Each named turn below is shown by a few rows before and after it. Which turns, in which order, take the first row of each later pair to the second? The first pair is answered.
turn j934:
[  6  11   4  12   7  33  -5 -16   0  47  12  17  -6 -27 -14  -7  22  18
 -29 -11 -14  -9  18  -5 -37  -4  33 -19 -29 -30 -11  22 -10  33 -39 -25
  33  -3  25  24  -7 -28  -4  24   6 -11 -35 -27   1  -2  -4 -17   7   6
   6 -13   1  27 -10 -37   7 -32 -16] => [ 34  -2   7  30  16  30   8 -11   8  32   6  32  -5   3 -13  -4   2   7
 -31 -13 -28 -19  15 -17 -42  22  34 -20 -15 -33  -5  30 -23  31 -35 -12
  15   4  15   9 -17 -18  -1  23  22 -12 -48 -27  15  -9 -15  -2 -17   3
  -3 -14  -6  13 -17 -24  11 -23  -9]
[ 27   4  -7  23   9  30   7  13  -6  17  18   5   7  18 -48   4  31  -4
   8  20 -27   0   8  -8 -14  13  12 -16   0 -32  -6  33 -20   1  -5  10
   4   7  11  -7 -17  -9  -8   6  13   3 -30  -3   8 -20  -5 -17 -14   5
 -18   4   4 -18  -7 -19  -6 -21  31] => [ 24  -6  -9  25   3  19   8  19 -10  10  15   6   6  23 -35   2  23  -7
  16  20 -25  -1   4 -14 -15   2  13  -3  -5 -31  -1  35 -17 -14   4  18
  -5  11   4 -17 -22  -3 -20   5  23   5 -23   3  16 -19  -5 -21 -12  -6
 -19  15   8 -22  -9 -11  -9 -18  33]
[-17   1 -25  -5   4   4  22   9  -2   6  25  -4  -9 -39 -23 -14  28   1
  25  11 -19  -6   9 -15 -20 -32  20  15 -34 -15 -20  -6  26  23 -13 -31
  17   8  14   8  19 -11  -5  30   0   4   7  -7   6 -15  19 -29   7   6
  -5   9   8  11   4 -31 -18 -19  16] => [  2   5 -24   2  11  13  26   3   7   8  22   2  -7 -32 -38 -12  29   2
  15   8 -22 -12  11 -14 -23  -6  23  -1 -21 -18 -22  -2  17  39 -20 -32
  19   7  18  13  19 -11  10  31  -2  -1  -6 -14   0 -20  15 -17  -5  12
  -8  -7  -1   7   4 -37 -12 -17  18]
[  1  -1  18   3  -9   9  -5  -7  10 -12   9  17   0  17 -13   3  -6  -5
   1  -4   2   8 -21   3   4  15 -19 -21  15  12   0  -4 -11  -4   3   3
  -2  -4   3  12   4  18  13 -10  -6   7  -1  13  -5  -1  -2  12 -14   9
  15 -16   3  -5  -8  11  -8  -3  -6] => [  0  -8  18   4 -11   2  -4  -3   9 -18   6  18  -1  20  -5   4 -11  -9
   6  -2   3  10 -24  -2   5  10 -17 -15  13  12   5  -3 -10 -13   8   8
 -11  -3  -1   9   0  23   9 -12   0   7   2  15   0   3  -2   9 -14   2
  13 -10   7  -8  -6  16  -9  -1  -7]
turn j886:
[-16  19 -31 -20  -1  11  -8 -30   1  -8  20   9   6 -51 -15 -14  22  18
  -3  -1  -9  -6  13  14  -9 -12   2 -13  -6   4 -13 -24  24  64 -47 -49
  31  -2   3  16  31 -10  12  23 -21  16  23 -24 -12  -4   0  16  -1  31
  25 -31  -7  11  14 -37  -7  -3  -1] => [ -5   2 -39 -13   5  -2   3 -29   7 -22  15  16  10 -44   1 -24   3  10
  -4  -8 -15 -12  14   2 -24   1  -3  -4  -2   4 -11 -28  25  72 -45 -51
  18   9 -12   7  26   0   9  26 -13  21  29 -26   1  -8 -10  27 -19  34
  26 -35 -14   3  14 -28  -2   7  -3]
[ 22 -16  -4  12   2  -6  17  -1  10 -22  -3  20  -2   7  13 -17 -26 -12
  -9 -11 -10   0  -5   0  -5  15 -18   8  17   6  -3 -19   2  21 -20 -15
  -8  14 -22  -4  -1  17  14 -11   2  19  15   2  10  -2 -13  41 -24  19
   9 -27  -4  -3   2   6   6  16 -17] => [ 20 -18 -22  13  10  -6  18   9 -13  -6  -3   6  15   6 -11  -4   3  -3
   0  -6 -30  -1  17 -20 -18  -1  22  20 -25 -20   1  12  -1  16  -8  -8
 -10  17  -9 -17  -7  -5  -6  20  27  17 -14  -9  33 -21 -19  -5 -15 -12
  -4   0   3 -14  -1 -13   2   2  12]
[ 13 -10  -4 -11  10  -2  16  -1  -4  15  -1 -16   5   6  -6   7   1   2
 -10  -4 -17   5  13 -15 -13  -2  16   8 -14  -3   1  15  11  10  20  13
  -2   4  -5 -10 -12  -9 -18  24  19  -5 -25 -19  16  -4 -16 -18 -10  -8
 -21  27  -4  -9  -3  -9  23   3   9] => [ -7  17  15 -19   0  16   0 -10   1  34  11 -20 -11  -3 -22  15  18  11
 -11   0   0  16   7  11   8 -12   7  -5  -3   8  -3   8   9  -4  12  11
  23 -13  11  15  -4 -10  -5  10  -2 -12 -19 -13 -12   7   3 -19  11   2
 -17  20   5  10   0 -13  18  -7  -1]
turn j317:
[ 21  10  27  14   1  31  13  -6  21   2  19  18 -12  33 -31  -3 -16  -5
   1   0   5 -12 -14  25  20  30 -26 -21  42   1   7  -7 -18  -7  -8   3
   9 -15  -1  31  -2   8  32 -13  -9 -17  -6   3 -33  -4  26  43  -7  40
  -2 -37   1  13 -11  -1  -5  -2 -12] => [ -6  10  13  -9  -2  15   6 -18  10   0  10   5   3  -5   4 -22 -21   0
 -11 -11  21  -4 -10  32  16  12 -31  -6  24  15   3 -26   8  22 -10 -17
  18 -10 -12  31   5  14  26  -8 -25  -3  26  -8 -34  11  15  51   4  46
  20 -41  -8  17   1  -2  -1  13 -31]
[  1  49  42   6 -54  16 -29  17  -4  -9  -1   2 -14  26 -30  34  40 -20
  -2  19   6  -5  12  14  27 -19 -27  -6  47  10 -14 -11 -51 -24 -10   2
   9  -4  -5  16 -25 -17  30   3   7  33   7  10 -62 -13  47  -5   3  19
   3 -29  37  43   0  35 -22 -42   7] => [-22  50  34 -16 -54   3 -40   8 -15  -7 -12 -10   4  -8   1  19  36 -11
 -20  12  26   5  13  25  27 -28 -35   2  37  28 -16 -26 -29   1 -12 -11
  18  -2 -13  18 -21 -11  28   7 -13  43  32  -1 -67   4  37  -1  17  27
  23 -34  26  48  14  34 -14 -28 -10]
[ 11 -17 -16  20 -21   6   9  -8  -5 -47  12  14 -36   3 -11  -9 -28 -16
  13 -16 -10 -21 -14  12 -29  11 -37 -11   7  17 -14 -26  13  -8 -14 -19
 -14  50  12 -12   9  -1  16 -19   3   7  23   8   4   3   8  10 -35  -6
 -30 -33  17  36  22   1 -27 -20   1] => [ 26   2  11  25  -9  19  -2 -10  -7 -26  -1  15 -27  17 -29  10 -22  -9
  -5 -17  -6 -24 -15  27 -14  34 -35 -37  23  26  -9 -14  -7 -17  -7   4
 -10  36  24  -7   5  -3  30 -29  -6  -8  -1   8  -8   4   1   7 -35  -9
 -32 -36  10  31  21   1 -20 -15  -2]
Pairs:
Between the rows of a pair lie 2 to 3 turns.
[-43   3 -11 -30 -11  -2 -16   4 -13   3   9 -20  -6 -37   5  -3  11  17
  15   2  25  21  -6  18  20 -51 -13  -7  -1  24  -8 -27  21   0  -7 -12
   9 -14  11   8  12   3  -8  -7 -25   2  33   7 -22  18  20 -14  23  21
  19   1  12  37   1 -14  -8  -7 -14] => [ 12 -18 -25  -7  17  -6  17   0   9 -24  -7   6   8 -12  16 -19 -27   2
 -11 -13   2  -7  -4  -3  -9  17 -12 -24  23  17  -9 -33   8  52 -19 -26
 -11   6 -12 -11   2  16  13  -2 -13   7  23  -9  -6   2  -9  38 -35  36
  16 -35 -23  11  -3  -5  10  18 -13] : j934 j886
[  2  15  24  33 -32  24 -17   9  28  36  -1   5   6   9 -42  35  24  34
 -14 -10 -14  -7  24  13 -10  41  32 -45  34 -13 -10  30 -21  18  32  16
  -2 -12  27   3 -12 -33  50 -10  31 -50 -48 -24  -4   2   8   0 -29  16
  -8  22  -4 -45 -40 -39   8  -6 -19] => [-49 -35 -32  -3 -47 -36  -6  14  13 -14  -8  -9  17 -43  51 -15 -11  20
   0 -27  -2   7  21 -14 -40 -18  17  33 -15  -4 -10  -8  43  53  34 -23
 -21  18 -26 -25 -10  -9   6   5  39 -12  30 -24  31  21  -7  11 -21  19
  23  37  -7 -39 -24 -22   9  20 -42] : j934 j317 j317
[-23 -23   0  -5 -19 -18  -8 -18  30  28   1  -9   1  19   7  -4   1 -38
 -10   6   6  47  -7  -1  -1  -4  -4 -16  20  12  19   5  19 -35  11  17
 -10 -13  -6  -7  13  -4   0   6  10  -3  13  11   6  20   5  -3   7   3
  36  -5   2  11  12   1   6  -4  -7] => [-30 -15  -7 -11 -17 -12 -10 -28  28  36   2 -12   8   5   0  -7   9 -31
 -19   4   5  47  -3   3  -2  -3   0 -23  16  11  15  -1  24 -16   2   5
   1 -13   2   0  19 -10   6  13   2  -1  16   4   1  17   4  -2  12   8
  39 -14  -3  13  19 -11   7  -7  -8] : j886 j934 j934
[  9 -14   7 -10 -15  -4   9  -3  26   1 -32 -16  28   6  12  -2  -1  -7
 -58   0  -1   8  -6  18 -13  35 -21 -13  31  31  -4 -27   7  57  -4   7
  -4   9  -9  19 -10  16   8  -9 -25   9   5 -21 -14  -9   2  13 -22  -1
   7 -29 -31   1   4  42  15  29 -25] => [ -7 -45 -23  -9 -31 -20  23   9  31 -30  -9 -16  10   1  25 -20  -4 -20
 -18   5 -14   9  -6 -12 -31  -4 -23  27   6   9  -7 -34  29  49  -9 -13
 -14  26 -23  10  -7  14 -17  -1   1  23  29 -11   7 -19  19   6 -20  -6
   3 -13 -13  11   1  46  -4  14 -13] : j317 j934
[ -4  17  -4   5 -11   7 -23  -3   9  -5  14  17 -35  12  -3   0 -11  -1
  13  11  -1  -8 -21   1   1  -1 -17 -26  36 -15 -20  -6  -5 -13  -8 -11
  -3  -9   8  20   0  17  10 -32  14   4   1  28  -6   2  16  16  -3   5
  -4 -16   6  11   2  20   0 -15 -25] => [-11  17  -9  -4  -9  -4 -23  -9   3  -7   2  13 -24  -3  18 -10 -19   2
   0   6   7  -5 -20   6  -1   2 -20 -22  32  -3 -22 -16   4   4 -10 -14
  -1  -9   0  16  -1  22   6 -32   5  11  15  21  -7  12   7  22  -4   9
   5 -20  -2   9   9  21   7  -1 -35] : j317 j934 j317
[  6  -4 -12  -4  -3   7   9   2   2   5  -2  -2   0 -15  14 -28   5   0
 -39 -14 -14 -12  -6  -5 -10   8   5 -23 -27 -10  -7   1  16  23 -15   8
 -28  12  10 -18 -19  11   4 -12   7   3 -11 -35   6 -20  -6  13 -11 -21
  36   2 -17 -15   9 -14  13  12   2] => [-15   9  -5 -12 -15   8  -4   3  -8  18   5 -13  -6 -23   7 -21  24   8
 -31  -6  -5  -1  -4   4   4 -21   8 -16 -40 -11  -6   8  20   4  -9  15
 -21   4  20  -7 -15   6  -4 -11   4   1 -12 -27   1 -16   7 -13  15 -30
  37  20  -2  -5   9 -19   5  -3   4] : j934 j934 j886
[ 20   3   8  -1  15   7   9   9  -2   4 -21  -3  28  16  14  14 -20   1
 -20   1  13 -10   9  -8  -9  16  -7   4   6   9   8  15 -11  11  18  22
 -18   5  -5 -18  -5   7   9  11   2  -3 -11 -10  13  -7 -27  10 -23  -8
  -5   1 -18 -21  -3   0  24   8   5] => [-22  13  10 -24  -6   2 -11  13 -15  16 -15 -21  19 -14  24  13  -3   9
  -5   6  32  10   6   8   7 -32 -13  21 -14  16   7   8   9 -10  22  19
  -5  -5  -1  -4   5   5  -6   9 -12  -1  11  -1   4   9  -9 -14  14 -13
   8  16  -2  -1   5  -4  12  -2  -4] : j934 j934 j886
[ 31   9 -40   9  22  21  35 -15   8  -3 -17  13   4  21  -6 -11 -33   1
 -13  25 -11   9  -8   3  -6  12  55  -6  -9 -22  17  46  10  19  27 -21
  -5  15 -17 -30 -21 -25   4  21  31 -20 -19 -14 -15 -60  11  27 -50   8
   6  12 -40 -17   1   4  48  16   0] => [ 28  23 -29  10  19  35  23 -13   1  16 -10   7  -3  27 -34   4 -13   9
  -5  33  -9  14  -6  12   6   0  61 -14 -12 -27  19  59   3  -5  32  -7
   4   3   1 -19 -20 -37   6  21  30 -27 -34  -6 -24 -60  23   6 -33  -3
  -1  25 -27 -13  -2  -4  42  -1   7] : j886 j934
[ -7  -5 -12  -5 -20  -4   3  12  -4 -25  32   9 -13  11  -3  -6   7   3
  25 -10  -3  -6  -3  -8 -13 -29 -23  12  24 -10  -2 -10   9  -3  -4 -29
  17  -8  -9   7  27  -2  -4 -18 -15   7  24  12 -23  -4  21   7  16   8
 -15 -10  14  19  -6   9 -29 -16  11] => [-15   2 -10 -16 -18  -6  -4   5  -9 -18  18   1  -1  -3  11  -9   8   5
  12 -14   9   2  -3   5  -8 -27 -26  10  23   1   0 -14  15  10  -2 -32
  21 -11  -7  11  28   0  -3 -17 -29   8  33   5 -30   8  13  11  23   9
  -6 -12   7  19   2   7 -23  -7   1] : j317 j317 j317
[ 12  12 -21  25  47  21 -11 -16   2 -11 -10  -1  26  18  10  -9  36 -35
 -33   1  22  11  27 -11   4 -15  -2  -4 -48   7  14  12   6  24 -13   3
   7  -9 -35 -24 -33  32   4  -3  15  14  14  -1  12   2  28  17 -15 -16
 -21 -28  -8  10   7 -32  26  33   0] => [ 22  12 -16  33  47  29  -7 -13   6 -11  -4   3  21  31  -4  -4  38 -35
 -30   3  15   8  27 -17   7  -8   0  -9 -41   2  15  18  -5  15 -12   9
   5 -12 -30 -24 -34  30   6  -7  21   8   0   2  13  -2  29  15 -19 -20
 -29 -25  -2   8   0 -31  24  27   7] : j317 j317
[ 23  -3   7   0  12   6   8 -13 -15  19 -48   0  35  -2   8   9   4  15
 -18   7 -13  -8  20  15  -8  25  18 -12   1   7   1  13 -19  22  39  33
  -3 -10  13 -16  -7 -11  -4  10   0  -8 -18 -23   4   2 -33  -5   0 -22
  11 -10 -19  -9  -7  -5  21   3  -3] => [-13   1   0 -16  -7   2  -6 -10 -26  27 -34 -16  27 -26  10   8  25  22
  -3  14  -6   8  21  19  -2 -19  20   7 -22   6  -1  10  -1   7  38  21
  11 -14  21  -6   2 -19 -19  13  -5  -4  -3 -17   1  10 -18 -32  29 -28
  19   9  -4  10  -4 -13   9 -12  -5] : j934 j317 j886
[ -3  24  -1 -13   0   5  -6  -2 -12  23   6 -12  -7  -2  -8  19  22   6
   4   9   5   0  12   0   7 -11  13 -12 -14   0  12  16  11 -11   6   2
   2  -3  23  12  -2   0  14   2   0  -2 -26  -8  12  -2  11 -23  10   0
  -3  24   6   5   1 -21 -11 -18   6] => [-12  14 -15 -15  -4  -4  -1  -2 -13  11  12 -14  -8 -15   5   7  16   3
  12   7   2   2  13  -8  -2 -24  11   3 -25  -3  11   8  24  -2   1 -12
  -1   3  15   8   3   2   6   9   5   5 -10  -7  19   0  15 -23  13   1
   1  24   7   9   4 -20 -14 -17   7] : j317 j317
[  3  -8 -19 -26  13  -1   4  18 -11  23  11   6  26   4   4  -6  -8   2
 -27 -17   7   3   1  19 -14  17 -16  -5  -1   7  13  16   4  10  -4  20
   3 -19  -9  -2 -14   9   0  -7  15   4   1  21   3 -17 -36  12   3  -9
  11  13 -23 -14 -10  25  22  -3   7] => [-12   4 -13 -33   4   5  -8  16 -13  32  16  -3  18  -4  -1  -3   2   9
 -26 -13  17  11  -1  29  -2   1 -19  -6  -3  12  11  16   6   0  -3  23
  14 -27  -1   7  -6   7   1 -13   4   2   5  25  -8 -12 -24   3  19  -9
  14  18 -13  -4  -7  21  17 -11   3] : j934 j886 j886
[ -1 -21  -4   4  33 -31  26   7  13  -5  -6  14   2  45 -16  10 -16 -31
  11   5 -21   4   0  16 -52   8  20  30 -17  -3   8   9  -4   7  -9 -15
 -22  -2 -11 -15  -4 -13 -22  -1  29  32   1  -5  16  -7  -8 -28  -5  -3
   9  11  -1   0  -4  10   1  13  30] => [ -1  16  39  -1  34 -11   6  -6  18  21 -17  14   3  45 -31  27 -11 -22
 -17   6   5  11 -13  55 -21  30   3 -10  20  25   6   7 -21  -6  -7   4
  -5 -24   6   7  -2 -10   2 -26  -5  19  -6  -3 -21   9  -3 -15   7  10
  15  -5  -5   7   0  14   9  18  10] : j317 j886 j886
[-19  -4   0  -7  -5 -34  -9   0 -17   6 -14 -22  22 -15  33  -1  -7   9
  -3  -7  15  -2   0   6  13  -8   1   6  -7  11   3   3  13 -16  12  19
 -11  -9 -10  -2  -9   8 -22   6  -3   5  11   1   8   9 -14 -15   6 -10
  21  18   2 -10   6   7  12  20  -6] => [  6  -5  10  13  -4 -21  -2  10  -7   3  -3 -12   7  20   4  12  -3   2
  12   3  -2 -10  -2  -4  12   4   7  -7   6  -6   6  19 -10 -39  14  35
 -20 -11  -1  -5 -13   2 -15   2  15  -7 -15  10   9  -7  -4 -22  -6 -16
   3  21  12 -12  -9   7   6   7  12] : j317 j317
[ -2 -12 -22  21  -6 -12  32   3  28 -21   5  15  -6  15 -17 -19  -8  -2
  30  21 -21 -16  25 -33 -40 -18  19  13 -10 -22 -22  -4  17   7 -15 -25
  10  37  -8  17   3   3 -10  21  19  -1  12   0  18 -10   7  18   4  17
  -7  15  14  -8   2 -12  -3  18   5] => [-17  -4 -22  10 -13 -12  27   1  23 -14   7   8  -9  -1 -19 -21   0   4
  31  21 -13 -10  27 -24 -37 -33  18  14 -17 -21 -25  -8  26  11 -17 -31
  20  34  -4  24   8  -2 -10  22  12  -2  18   0  10  -5  14  10  16  19
   0  15  16   0   7 -20  -6  14   0] : j934 j934
[  1  -9 -18  15 -18  -2 -15  -4   4 -67  -1 -18  13   6 -15 -18  -8 -15
  24  20   3  40  -6 -37  11 -24   1  15 -32 -49  15   8 -20 -19  20   5
 -24   7 -48  -3   3 -12 -19  36   8  22   3  -7  11  -6  30 -13 -23 -32
  -8   8   0 -18  19  30  -1   5  12] => [ -6  19   3   4 -23  20 -27 -19  25 -58   5 -14  -1  -7 -25 -18  -8  -8
   6  15  23  47 -24  -3  32  -6 -29 -19   8 -27   4 -19 -23  -6  -2 -11
   2 -11 -35  30  18  -6  14  11 -32  16  17  -4 -31  12  46  25 -19   4
   2 -28  -4   2  25  26  -2   7 -13] : j886 j934 j886
[-10  11  20 -20   9  -5 -15  -5 -22  55   2 -17   5  -5  -2  19  24  18
   1  -6  28  18   1  13   1 -26  12  -2   8  14  -2  26   8 -15   9  36
  -4 -12  18  23   5  -5  12 -19  -2  -6 -25 -15  -4  24  -1  -1  23 -16
  -8  10  10   9  -5  12   9   3   6] => [-18  -5  -8 -33  15 -23  -6 -15 -18  37  -4 -15  18 -29  30  -7   6  17
  -9 -18  30  15   3   6 -16 -20   7  12   3  18  -8   3  31  29  -3   6
  -5   0   1  20   7   2  11  -9  -6   9   2 -26   3  27 -14  24  13  -3
   6  -8  -5   6   5  12  17  18  -5] : j934 j934 j317
